In the rows, zero is written as 128.
Each path below is one point turned by a fixed rotation once a step. After each direction that follows a path, write how fast that rotation turns it, in deg/step (0 if it stays still).
Each turn is a multiple of 5 degrees from 10 to 175, or 0.
Each row of a path follows its step; steps can be skipped.

step 0: [133 133 135 134 126 133 142 123 131 134 139 122 125 128 117 121 139 121
 121 117 135 128 127 144 138 120 115 132 130 135 137 136 140 132 137 129]
step 1: [138 137 117 126 137 145 134 146 129 123 123 130 129 122 113 129 131 121
 122 128 133 120 132 134 131 128 134 125 131 121 115 118 138 126 124 121]
step 3: [126 126 129 127 140 118 132 122 133 136 139 115 130 137 131 127 122 124
 121 125 126 133 121 125 128 122 132 133 138 108 143 125 120 141 131 114]
step 4: [127 123 116 128 124 127 126 142 138 123 123 127 114 122 144 133 132 116
 131 130 121 121 125 135 115 142 126 138 125 121 130 132 125 144 124 127]
step 7: [129 113 134 132 118 134 125 117 136 129 117 124 136 113 133 143 128 124
 135 119 122 131 115 129 118 130 128 120 118 131 131 118 128 118 132 127]
step 9: [140 127 141 119 124 142 124 123 123 130 125 134 129 130 113 132 131 140
 121 128 131 128 142 131 142 118 128 139 137 131 127 125 137 133 138 137]
step 10: [133 140 131 130 131 135 141 133 134 131 131 125 139 133 120 135 132 125
 132 125 137 138 140 133 123 139 113 128 124 124 118 116 128 111 137 123]
step 11: [130 139 123 133 137 119 135 128 120 122 127 119 134 127 131 117 139 129
 126 122 131 119 133 114 126 126 131 131 129 125 141 123 143 116 117 113]
[123 128 132 129 129 125 123 125 126 129 127 126 124 130 128 124 131 131
 126 135 128 127 128 126 134 127 131 130 129 130 126 129 128 126 132 125]  115
[131 128 129 128 132 128 125 127 133 128 126 126 125 127 132 132 128 127
 133 127 126 126 133 131 125 128 128 126 124 130 121 130 125 124 131 126]  130

step 0: [112 149 127 111 120 129 120 141 120 123 136 129 129 120 128 133 129 119
 135 133 141 125 137 129 132 122 120 135 126 122 113 121 123 125 120 135]
step 2: [133 135 129 112 109 140 127 136 117 131 127 135 135 119 131 113 136 136
 113 120 121 134 123 117 131 122 130 141 128 125 127 124 131 128 115 130]
step 3: [139 146 132 124 134 147 135 136 138 125 124 133 130 125 141 129 134 139
 137 119 114 122 130 125 138 135 125 131 130 143 127 122 122 117 125 134]
step 5: [120 133 117 118 129 127 135 139 129 110 129 139 120 136 132 133 140 130
 132 133 119 149 139 123 127 145 123 133 127 127 128 117 131 126 130 122]
step 6: [109 147 129 127 131 128 133 121 134 122 139 138 130 131 122 116 119 122
 130 131 119 144 120 121 130 118 126 128 123 129 113 122 124 114 120 121]
step 7: [130 139 123 136 127 130 130 138 129 122 124 133 126 128 128 126 117 129
 118 132 130 132 140 134 145 132 126 148 119 127 127 130 118 121 110 108]
step 8: [126 125 143 135 117 138 137 138 125 127 139 144 136 127 129 131 114 129
 124 118 128 140 117 114 139 132 124 140 119 132 135 129 121 129 130 129]
step 11: [115 131 112 113 120 134 134 131 124 113 135 121 125 113 136 128 128 123
 121 142 143 134 130 117 132 130 125 136 127 134 116 121 122 131 134 132]
[129 131 124 131 124 126 127 129 124 127 127 123 127 129 125 126 126 129
 129 128 132 132 128 124 126 131 127 123 127 125 123 130 126 122 127 127]  65
[127 129 124 133 132 127 128 129 127 127 124 127 127 124 129 131 130 128
 125 125 126 130 126 126 129 125 122 129 133 127 130 128 130 125 132 133]  60
[125 131 134 127 133 129 127 129 121 125 128 129 130 129 128 125 128 128
 132 129 125 125 128 129 126 126 131 127 131 130 126 129 130 122 127 131]  115
[121 130 126 126 130 123 131 128 129 128 129 128 127 126 125 126 129 120
 129 126 131 132 132 132 128 129 128 128 131 130 126 128 130 129 128 126]  60

step 0: [141 121 132 131 125 118 131 130 127 130 131 129 141 118 115 128 115 125
 128 124 131 127 127 135 128 118 135 113 130 118 128 133 125 131 137 147]
step 1: [142 141 138 132 130 120 115 120 126 125 126 126 127 138 130 124 116 130
 126 129 127 131 123 126 122 128 126 134 135 118 131 127 118 127 105 130]
step 2: [130 120 144 140 127 128 128 121 138 111 124 128 123 122 123 140 128 133
 136 132 126 136 120 136 135 119 130 138 124 124 129 116 138 118 130 127]
step 5: [130 130 133 125 137 123 127 120 128 115 125 122 126 126 141 128 121 131
 135 134 138 128 137 141 124 132 133 149 129 120 125 132 134 131 114 138]
step 6: [131 126 149 134 124 130 142 129 126 132 115 125 120 126 128 137 122 141
 129 126 138 134 125 139 130 136 132 129 125 135 134 118 127 123 137 116]
step 7: [124 109 130 139 124 117 128 130 102 133 134 128 131 124 140 129 128 124
 138 133 127 131 120 131 134 132 135 122 126 128 127 133 127 141 123 131]
step 9: [126 120 142 124 145 127 120 129 129 136 113 130 129 129 135 124 128 129
 137 139 132 135 137 137 132 127 124 138 133 131 116 126 131 123 120 115]
step 10: [115 112 124 125 115 131 140 135 124 126 121 125 133 137 130 136 129 132
 142 128 141 129 117 139 126 129 127 128 131 137 130 119 116 123 134 128]
[127 130 127 126 124 128 124 129 127 120 128 129 127 129 133 129 127 125
 126 126 124 127 126 131 126 125 129 127 129 133 131 126 133 130 124 128]  115
[132 127 128 123 128 128 126 128 122 126 127 131 132 125 127 126 130 129
 126 130 126 127 128 121 123 128 133 125 127 129 126 129 126 132 131 133]  95

step 1: [132 119 139 125 116 127 132 134 138 126 132 115 131 118 117 122 137 125
 123 131 133 140 119 134 124 134 115 119 123 132 119 138 133 134 124 136]
step 2: [130 124 132 131 121 117 119 129 131 127 134 129 142 128 127 120 136 139
 126 120 120 109 136 125 140 143 118 122 125 128 121 136 133 126 117 127]
step 3: [123 119 131 142 121 130 139 123 132 126 134 118 140 145 123 131 134 116
 126 128 131 115 131 120 137 122 119 126 134 118 126 128 129 135 132 129]
step 6: [121 124 133 124 127 135 130 125 129 125 129 136 133 131 128 139 130 132
 136 129 132 134 124 116 114 135 135 123 143 116 111 135 120 139 141 128]
step 7: [130 130 135 129 132 127 127 117 128 122 126 131 131 131 135 127 121 123
 142 128 140 128 120 131 113 147 133 120 114 137 122 139 131 125 129 140]
step 8: [124 119 132 128 126 116 112 114 122 133 118 120 135 121 133 125 124 126
 135 123 128 112 119 124 130 132 141 118 138 127 131 118 127 122 133 131]
step 9: [129 133 129 131 131 123 123 131 132 130 132 119 135 132 123 127 120 119
 123 133 136 124 117 130 112 124 127 108 128 114 141 124 111 131 132 127]
step 10: [129 136 119 136 123 124 123 122 136 134 127 126 126 118 129 128 118 128
 113 142 124 139 117 124 134 142 131 115 118 122 130 129 128 119 121 135]
[131 124 124 131 127 127 128 127 129 128 130 126 122 129 131 133 131 124
 129 131 132 127 133 127 127 130 126 129 127 127 131 129 127 121 127 133]  155
[122 127 126 129 130 129 128 127 127 128 132 131 130 130 127 131 129 129
 130 129 125 130 126 128 133 128 123 132 126 122 131 125 130 131 123 130]  45
[128 125 128 128 129 124 125 130 127 131 126 130 128 124 131 127 134 134
 133 130 125 124 127 126 129 126 128 126 128 133 132 127 131 127 126 126]  120

step 0: [120 134 117 124 131 137 125 137 134 132 139 127 138 116 117 128 131 122
 130 128 136 141 130 138 120 119 130 122 131 145 141 123 114 138 134 127]
step 1: [116 121 129 120 127 140 120 130 132 108 121 127 129 122 110 141 138 124
 130 131 137 128 128 119 131 127 126 128 119 132 127 129 118 147 131 127]
step 2: [129 133 123 125 127 136 120 127 134 136 135 135 133 140 119 137 129 129
 140 127 128 129 109 122 132 132 125 117 133 138 120 118 121 147 142 133]
step 3: [129 129 122 130 123 140 130 126 123 134 138 132 123 116 117 134 136 127
 136 140 125 120 129 134 129 119 125 110 122 135 119 136 105 132 128 122]
step 7: [125 138 143 123 119 136 109 129 129 137 140 133 134 122 116 127 127 136
 144 134 138 132 130 112 124 126 115 132 126 128 132 132 133 130 124 133]
step 8: [119 144 129 129 136 140 130 124 123 131 128 128 133 121 125 133 133 140
 148 124 127 131 133 135 134 119 115 118 114 129 146 115 128 135 134 129]
step 10: [124 133 132 122 135 135 122 141 127 132 137 135 140 127 119 141 149 117
 141 129 130 127 114 133 133 134 113 133 130 128 131 130 133 134 129 119]
step 11: [108 124 123 126 131 129 128 137 134 138 138 138 125 126 133 138 132 129
 147 131 132 120 137 129 129 130 129 123 117 137 123 114 119 139 126 115]
[131 126 126 126 127 124 128 132 127 129 128 129 122 131 129 132 128 124
 128 125 131 129 125 129 131 127 127 123 125 133 122 130 127 130 125 126]  40
[130 128 126 132 127 128 127 125 128 127 130 128 127 128 120 129 127 128
 122 130 125 128 127 128 124 122 130 128 127 127 121 127 128 131 132 132]  25
[132 127 129 130 129 128 131 129 123 129 132 134 128 128 129 127 132 125
 127 129 125 121 127 134 128 128 131 132 129 128 127 126 130 129 126 124]  60
[129 131 132 125 125 129 127 128 132 130 132 126 128 131 128 123 123 126
 128 129 133 127 125 128 125 128 132 130 128 133 127 122 127 124 129 126]  155
